Each path is a new rotation, seen through one point. The rows after it are directions, each followed by how far the rotation turns it, in degrees a step (0 if it stays put).
Each turn is a multiple of 5 degrees from 10 to 175, or 0.
Each row of a path follows its step; steps can be skipped.
Rotation 1:
step 5: [  0  14 -35   1  10 -11 -15 -45  -5   8  -1  -8 -21  -7  15 -23 -20 -14
  23  32  -2  16  11  -4  -9 -26  -9  15  -1   3 -17  -4  -2  15   0 -16
   1 -32   5  -5  -7  -5 -28   0   1 -12  17 -15 -15 -20   8   6   4  25
  26   5   2   7   9  -3 -20  17  22 -14  -9  -7   1  16   9  17  -1  -2
  -2   0 -17  23  -6]
step 7: [  8  24  17 -21  24   6   5 -23  29   7  -9  16  -4  -1 -22  12 -24 -20
 -10  28   6  -4   7  11  -1 -14  -7  15   4  -4 -26  14  25  -8   5 -21
  -9   5 -20 -10 -10   3 -13  32  20   9 -22  -7  32   3  -7   2  -8   7
  16  21  12  15  32  -1  -5  11   0 -18  22  11  -1  -6 -18   3  -6   7
   0 -20  -7   6  15]
step 9: [-11   7 -35  -8  19 -14   4 -24  27  29  -2  21 -28 -29   3  10 -19 -12
 -15  -9   2  -8  -2 -12  -6 -13 -27   9 -22 -11  -2 -28  12 -17  16  -7
  -4  -6   0 -21   8  -7  10  -2 -12  -1  20  -4  -2 -23   9  -1 -14  15
  17  -3  -9  23  10  -4 -16 -12   8  -2  -7  -8  21  32   4  34  10   7
  -8  -6   2   0   5]
step 10: [ -2  19   1 -23  10   5 -12 -45   9  -7   6  -3 -18 -13  25  -1 -16  -6
   2  31  -8   9   0  21 -12   0 -12  23   2  -5  -7  -2  -5   5  -1 -10
 -17  -7 -10 -10   8 -10 -23  30   0  -5 -14 -28  17   3 -12  18 -27   4
   7  17  26  17  26 -12 -13  10  -5 -11  33  22  -2  17  -5   2  -6 -14
 -18  -3   3  12  10]
step 15: [-26  16 -27 -11  22 -10  14 -33  -1   0  -1   2 -29  -2  22  22 -15 -23
   4  32 -16   8  -5  -6 -21 -16 -18  -6 -26  -2 -15 -11   9  -3  -9  -9
   0   6 -16   0  14   5 -10  12 -17  18  16   8   6 -23   3  11 -24  -4
  13  23   9   0  -5   0 -13 -10   3 -27   0  25  12  29  12  -2 -14  13
   8 -17  -8  -6   8]
step 16: [-15  10   9 -19  13  24  -4 -28   2  -3 -16  21   1 -14   3  -8 -33 -20
 -12 -12   2  -8  18  13 -11 -14 -13   9  -9   2  -2   0  18   9   6 -39
 -16 -18  -4   7 -13  -7  -7   9  12   7 -18 -14  24 -11   1  -9 -29  15
  17  17  17  24  41 -22   8   9  17  -1  26 -10   0  -5  11  15  -2  18
   9   0  -3  11  -4]
step 24: [ -6  28 -12 -18  -1 -14  11 -26 -13   3 -24   6 -32 -10  20  -9  -8 -16
   7  38  -5 -10  -9   0 -22   6  -9   6 -16 -17 -24 -19  11  -8  -6 -28
  12 -12   2   1  10  -8  -9  27   0  20  21 -11  13  -8  -2   3 -13 -12
  18  31  14   8  23 -13 -10   8   7  -9 -42   2  10   5  -9   4   5   4
  10   1  -8  -7  -3]
step 25: [ -8  28 -18 -17  30  32  15 -15  20 -12  -9  17  -4  -5  -6  23 -27 -16
  -6   3  -7   4  13  24  -6 -11  -2  13 -24  -6   3 -16   6   7   5 -18
 -16 -10 -14  -6  11  11 -11 -22  -4   9   2   8   6 -33  18  14 -13  14
  13   4  14  29  21  -8  -1  11  10 -18  13  -7  16   1  20  19  -3  22
 -25   4   3  17  -9]
step 29: [-12  10 -21  11  25  15  -7 -23  14  13 -17  17 -15  -4  13  -4  -5 -16
  -7   2   2  -5  10  17  -8  18  -7  -1 -17 -19 -20 -17  15   1  14 -38
   1   3  28  12  14  -4  -6  27  -1  10  13 -14  25 -32 -11  23  -1  24
  19   8  16   8  27   6 -18   6 -20 -14   7  26   1 -13  11  -6 -18  -7
  -3  -9   2  20   8]
step 30: [ -7  39   5 -10   8  -5   1 -25  -2   8 -10  28 -10 -17 -27   2  -6 -15
   1  13   9 -10  16   0 -30 -24 -10  -6  17 -20 -13  -9  -6 -14  -1  -1
  -2  -2 -11 -21  12   3 -17  17   8  15   4 -19 -15 -11   2  -2 -28  -9
  14  24   7   8  30   8 -13  14  17 -21 -11 -20  11   5  10  22   4  26
 -22 -17  -3   6 -20]
Speeds:
[ 3  1 -1 -1  1  9 -3  3  1 -6  2  0 -3 -1  6  1  3 -9 -2 -3  3  5  4  1
 -6  5 -1  4 -4  2 -5  6 -1  0  4  2 -2 -3  0  3  0  6 -5 -2  2 -4 -1  0
  2 12 -4  0  5  3  7  1 -4  1  1  5  4  0 -1  2  3  0  7  0  0  1  2  0
 -1 -1  0 -5 -3] => 120
[ 3 -7 -1 -1 -5  0  5 -3 -1  4 -1  5  5  3 -5 -2 -1 -4  5 -2  7  1 -3  2
  2  4 -3 -6 -3 -2 -4 -1  0  2  1  3 -3  3 -3 -8  0 -2  1  0 -6 -6 -4  1
 -1 -1  3 -1 -1  5  8  5 -7  1  2 -8  9  3  1 -2  0 -5 -2  1  0 -2 -3  3
 -6 -3  2  0  1] => 155
[ 7  0  4 -1  4  1  3  6 -1 -2  6 -4 -3  1 -1  1  1  2  2  4 -7 -5  0  5
  2 -5 -6  5 -2 -4 -7 -6  1 -1 -1 -2 -2  1  1  3 -1  0  5 -5 -4 -7  3 -1
 -2  2 -5  4 -2 -2 -3 -4  5 -2  8  1  9  3 -1  1 -3 -2  1  1 -3 -3 -1  0
 -2 -1  0  1  8] => 100
[  0  -1   4  -1   4  -2   3  -2  -2  -2   8  -5   0   1  -2  -3  -1  -2
 -10  -2  -2  -2   0   2   0   0   7   0   0   2   1  -3   3   4   3   1
   5  -1  -1  -2  -3   5   6  -1  -1   4  -3  -3   9  -4  -4   5  -1  -2
   2   1  -7   6   0  -7   1  -5  -3   1   6  -1   1   0   7   0   3  -7
  -3   1   2   3   2] => 115
[-6 -1  4 -3 -3  1 -4  2  2 -2 -2  3 -1 -3  2  5  1  1  4  3 -4  6  2  0
 -2 -7  5  3 -1  0  4 -6  4  5 -2  1 -4 -1  2  2 -4  0 -2 -3  3 -1 -1 -1
 -7  5 -4  3 -4  2  3  3 -5 -3 -1 -5 -2  2  3  2  3 -3 -6  5  9  0 -6 -1
  4 -5  9  1  2] => 70
[ 0 -2 -2  3 -1 -1  5 -4  2 -8  6 -5 -3 -2  3 -2 -3 -3  6  6  1  5 -6  6
 -3  2 -2  1 -2 -4  3  0 -7  3  0 -5 -2  0  1  5  1 -1 -2  8 -6  3  3 -1
  6  3  1  3 -2  3 -2  2 -2 -1 -6 -3  1 -7  2  2 -5  1 -3 -5 -3  5 -6  1
  1  2  4  1  4] => 80
